[ 44 -10 -16 -27 -34] | -34, 44
[ -4   9  29 -11  13  39] | 39, -4
[25 39 17 26 20 29 19] | 19, 25
[  3 -43 -29  12 -11  13   0] | 0, 3
[  3 -23 -51   5   4] | 4, 3
[-19   4  16 -51] | -51, -19
[ 43  -7  12 -15  52] | 52, 43
---
[0, -29, -40, 4] result: 0, 4
[[15, -50, -50, 38, 39, 4, 46], [-1, -11, 27, -13, 9, -27, 7]] result: 15, 7
[-3, 24, 28, -40, -7, 9, 15] result: -3, 15
[-26, -16, 1, -13, 50, -9] result: -26, -9
[[52, 8, -6, 0, 40, 13], [-41, -46, -5, -35, 5, 11]] result: 52, 11
[[-39, 18, 35, 3, 31], [8, 14, -13, -12, 10]] result: -39, 10
---
[[ 45  -8  17   5]
 [ -8 -42 -44   8]
 [ 42  20 -19 -37]] -42

[[  3   1   5   3 -14   1]
 [  0  17   3  41  -7  17]
 [  7   1   9  -2 -15   0]] 41

[[ 30 -23 -22  16 -12 -13]
 [ -4   1  26  -7   7   2]
 [ -6   7  -8  22 -39  38]] -7

[[-44   1  32 -17  -2 -18  20]
 [  2   2  -1   1  -1   5  -1]
 [  3   1  -1   1  -2   2  -1]] -1

[[ -1  11  39  15 -22 -10]
 [-22  13  -3   7 -25 -13]
 [ 16 -22 -44 -23  46  20]] 7

[[  6   9  31 -39   6 -16]
 [  4  10  31 -41  14 -12]
 [  8   9  31 -36   2 -19]] -41

[[-15  -8 -12 -21 -25]
 [ -2 -36 -19  20  31]
 [ 26  51  39  18 -22]] -19

[[ 12  -8   3   5  23   0 -24]
 [  4   6  -1 -28 -40  38  10]
 [ 21  29  20 -13   4 -28  46]] -40

[[ -4 -13   0  18  22]
 [ 21  -5 -11  40  40]
 [ -3  -3  -2  -1  -1]] -11
---
[ 28 -16 -12 -12 -18  40] --> 40, 28

[ 53   4 -25  25  33  10] --> 53, 33

[-14   7   5  33  13  39] --> 39, 33

[-30  13 -34 -41 -13  21 -32] --> 21, 13

[-11  40  16   8  18 -32] --> 40, 18

[[ 33  42  17 -31]
 [ 28  32  12 -27]] --> 42, 33

[  8  -2  15  -9 -36 -17  41] --> 41, 15

[-23 -21   9 -10   8 -52  35] --> 35, 9
---
[-15, 24, 44, -37] value -37, -15
[-5, 43, -15, -25, -52, 37] value 37, -5
[-37, -20, 20, 10, -24, 49] value 49, -37
[[-17, 11, 6, 48, -6, -25], [-12, 17, -13, -22, 16, 9], [1, 25, 5, -22, 1, -13]] value -25, 1
[[-15, -23, 49, 0, 31, -9], [-4, -34, 33, -17, 39, -9]] value -9, -4
[-30, -43, 47, -3, -27] value -27, -30
[[-2, 2, 1, 3, -11, -14, 16], [-3, -10, 1, -6, -4, -5, 22], [2, 53, 9, 24, 23, 14, 38]] value 16, 2
[[-17, -31, 8, 41, -13, -12], [-3, -20, 8, -31, -7, -40], [-13, 5, 25, -17, -15, 23]] value -12, -13
[[23, -15, 43, -19], [32, -16, 24, -2], [-3, -14, 15, 1]] value -19, -3
[[-5, -17, -6, -9, -6], [22, 14, -25, -39, -44], [-12, -35, -28, -35, -22]] value -6, -12
---
[[22, 45, 18, -16],
 [47, -12, 38, -53]] | -12

[[-40, 11, 17, 0, -4, 5, 9],
 [3, -28, -13, -33, -34, -36, -17],
 [-24, -3, -24, -3, 3, 3, -29]] | -28

[[-13, -11, 5, -16, 29, 8],
 [-44, -47, 42, -39, 39, 40]] | -47

[[-12, -48, 5, -11, 13, 5],
 [11, 6, 7, -18, 24, 27],
 [18, 21, -14, -4, 8, -2]] | 6

[[-10, -8, -2, 47, 22, -13, -29],
 [7, 15, 29, -25, -48, 15, -22]] | 15

[[0, 31, -41, -6, 0],
 [26, 22, -30, -16, 18],
 [-1, 30, -41, -7, -1]] | 22
---
-18  -10   -5   16   13   -1   -2
 52    4   -2  -14  -19  -23  -18
Out: 4

-18   36   39  -32   29 Out: 36

 48   10  -41  -14  -20  -33  -23
 11   25    3    5  -24   -2  -47
-11   13  -19  -28  -42  -19    1
Out: 13

 1  39   2   0   1   1
17   1   3   4   3   1
 0  40   2   1   1   0
Out: 40

-36  -45   52   -8   26  -41   39 Out: -45

-16  -41  -10  -15   25   -6  -38 Out: -41
---
  0  -10   23   -1   23   -9
 25  -10   31  -19   49   20
 39  -10  -17   -5   -8  -54
ans = 23

 43   26  -52  -43  -40 ans = -40

-20   -1  -48   13   44
 16  -21  -21   -9   15
-30   -8    8   -8  -34
ans = 44

 42  -28   -8   37  -37 ans = -37

  0    0  -53   -1   -5
  1   -2   -4    2    7
  1    0  -55   -1   -1
ans = -5

 -1  -32    5   28   32  -32   34
 -6  -21    1  -11    9   21   39
ans = 32

  6  -47   14    3  -10
 13  -40    3    3  -10
ans = -10

-19  -48   49  -25
-42   25   37   -6
ans = -42

 25  -25   14   44   -4 ans = -4

 43    0  -28  -22  -36   25   23 ans = -36
---
[62 42 17 97 86 14  6] => 97, 97

[[ 9 27 86 19 55 24 47]
 [58 55 48 53 49 46 58]
 [59 56 54 52 47 47 58]] => 53, 86

[3 4 1 4 7] => 1, 7

[ 133  561  669 -509 -170 -752  113] => -509, 669

[840 755 271 760 148] => 271, 840

[4442 4945 9461 5870 2366] => 9461, 9461

[115 201  27 248 125] => 27, 248
---
[-25   3  24  42   2  23  19] 42, 24

[32 77 50 68  1 58 64] 77, 68

[[ 20 -12  41  -2  27]
 [-28  -5  49 -24 -27]] 49, 41

[821 731 510  47] 821, 731

[[48 53 68 57 56 45]
 [54 55 32 60 93 14]
 [46 53 71 60 64 32]] 93, 71

[1761 3967 9722 1856 3613] 9722, 3967
